Here are some numbered points:
[-0.15 -0.06  0.71  1.34  0.13  0.38 -1.16  1.01] 0
[ 0.22 -1.16  0.94 -0.54 -1.49  1.46 -2.17 -0.16] 1
[ 1.6   0.6  -0.63  0.35  0.48 -0.78 -0.16  0.73] 2
[ 0.35  0.34 -1.11  2.16 -0.19 -0.25 -1.3   1.21] 3
[ 0.67 -1.1   0.15  1.58 -0.32  1.33 -1.23  0.88] 4
[ 0.23  0.38 -1.32 -0.74 -0.18 -1.57 -0.31 -0.32] 5
[-0.39  3.12  0.62  0.81 -4.43 -0.59 -2.62 -0.29] 6
[-0.49  1.33  0.65 -1.5   0.65  1.05  2.62 -0.73] 7
[ 0.53 -1.62 -0.3  -0.8   0.22 -0.03  1.09  0.22] 8
[-0.3  -0.03  0.38  2.19 -1.35  0.43 -1.46  1.18] 9
[ 1.08 -0.66 -0.94  0.14 -0.93 -1.04 -1.3   0.06] 10
[ 0.27  0.51 -0.5   0.02  0.44 -1.42 -1.02  0.25] 11
[-1.48 -0.25  0.46 -1.07  0.79  0.26  1.19 -0.97] 12
[-1.27  0.75  2.59  2.44 -2.38  1.53 -2.77  1.67] 13
[-1.14  2.38 -0.51 -0.48  0.58 -1.59  0.25  0.09] 14
[-0.65 -0.28 -1.15 -0.83  0.6   0.68  0.93  0.34] 15
[-0.52  0.52  0.31  0.96  0.53 -0.83 -0.54  1.12] 16
[ 0.46  0.19 -0.38 -0.73  0.   -1.66  0.01  0.27] 17
[-0.08  0.63  0.49  0.59  0.34 -0.09 -1.75  0.75] 18
[ 0.09  0.2  -1.15 -2.42 -0.23  0.51  4.17 -3.35] 19
[ 1.57 -1.57 -1.    0.59  1.09  1.07  2.61  0.38] 20
[-0.81  0.21  1.36  1.77 -0.02 -0.16 -1.66  1.4 ] 21
[-0.26 -0.28 -0.19  1.03 -0.46 -0.2  -1.37  0.02] 22
[ 0.59  0.09 -1.22 -2.06  1.52  0.49  2.78 -0.95] 23
[-0.47 -0.26 -0.59 -0.17  1.38 -1.75  0.38  0.53] 24
[ 0.37 -0.31 -0.12 -0.82  0.15  0.94  0.85 -1.08] 25
[-0.24  0.55 -1.04 -1.02 -0.34 -2.57 -1.28 -0.85] 26
[-0.54  1.93 -0.26  0.37  0.23 -0.06 -1.5  -0.09] 27
New points follow, each followed by the number of its nearest point above by angle, seen from the average point of the numbered points.
[-0.17  1.27 -0.21  0.64 -0.57 -0.41 -0.42  0.25] 6
[-0.28 -0.41  0.33 -0.37 -0.52  0.27 -0.84  0.1 ] 1
[-1.05 -0.39  2.74  0.15 -3.24 -0.52 -6.05 -0.71] 1
[ 2.68 -2.3  -1.81 -2.09 -0.19  0.05  3.04 -0.52] 8
[-0.75  0.34  0.06 -0.41  0.63 -1.23 -0.27 -0.78] 26
[ 1.62 -1.83  0.12  3.16 -0.66  2.73 -1.93  1.4 ] 4
[-0.51  0.96  0.37  0.09  0.6  -0.85 -0.45  0.13] 14
[-0.25  2.24 -0.33  0.05 -1.7  -0.71 -2.44 -0.47] 6
[-0.54 -0.28  0.6  -0.17 -0.8   0.77 -0.7  -0.31] 1
[ 0.35 -1.34  0.46  0.25  0.71  1.08  1.31  0.91] 20
[-0.26  1.06 -0.58  0.15  0.23  0.15  1.48  0.86] 7
[-0.79  0.04  0.96  0.55 -0.87  0.29 -1.03  0.67] 13
[-0.47 -0.58  0.93  0.46 -0.49  1.71 -0.87  0.25] 1
[ 0.91 -0.5  -1.55  0.72  0.31  0.62  1.72 -1.08] 20
[-0.54  1.12  0.25  0.12 -0.51 -1.41 -0.49  0.48] 14
[ 2.31 -0.75 -1.89  1.06 -0.1   0.04 -1.66 -0.15] 10
[ 0.1  -0.19 -0.93  0.22  0.45 -1.38  0.31 -0.12] 24
[ 0.93 -0.24 -0.45  0.67 -0.12  0.04  0.   -0.02] 20
[-0.27 -0.77  0.73  0.24 -0.38  0.21 -1.76 -0.84] 1
[ 0.09  0.48 -1.66  0.84  0.09 -0.03 -0.1  -0.64] 3
[ 2.14 -2.24 -0.85 -1.38  0.06  3.29  3.75 -3.14] 25
[-2.52 -1.28  2.05 -1.3  -0.62  1.11 -2.06 -1.89] 1
[-0.23  0.32 -0.1  -0.07 -0.07 -0.55 -0.52 -0.54] 26
[-0.26  0.83  0.58 -0.7  -0.32  1.82  1.3  -0.57] 7
[-0.9   1.46 -0.03  1.33  0.94  0.67  0.21  0.21] 27
[ 1.21 -0.71 -0.33  0.49 -1.14  0.77  1.43  0.  ] 20
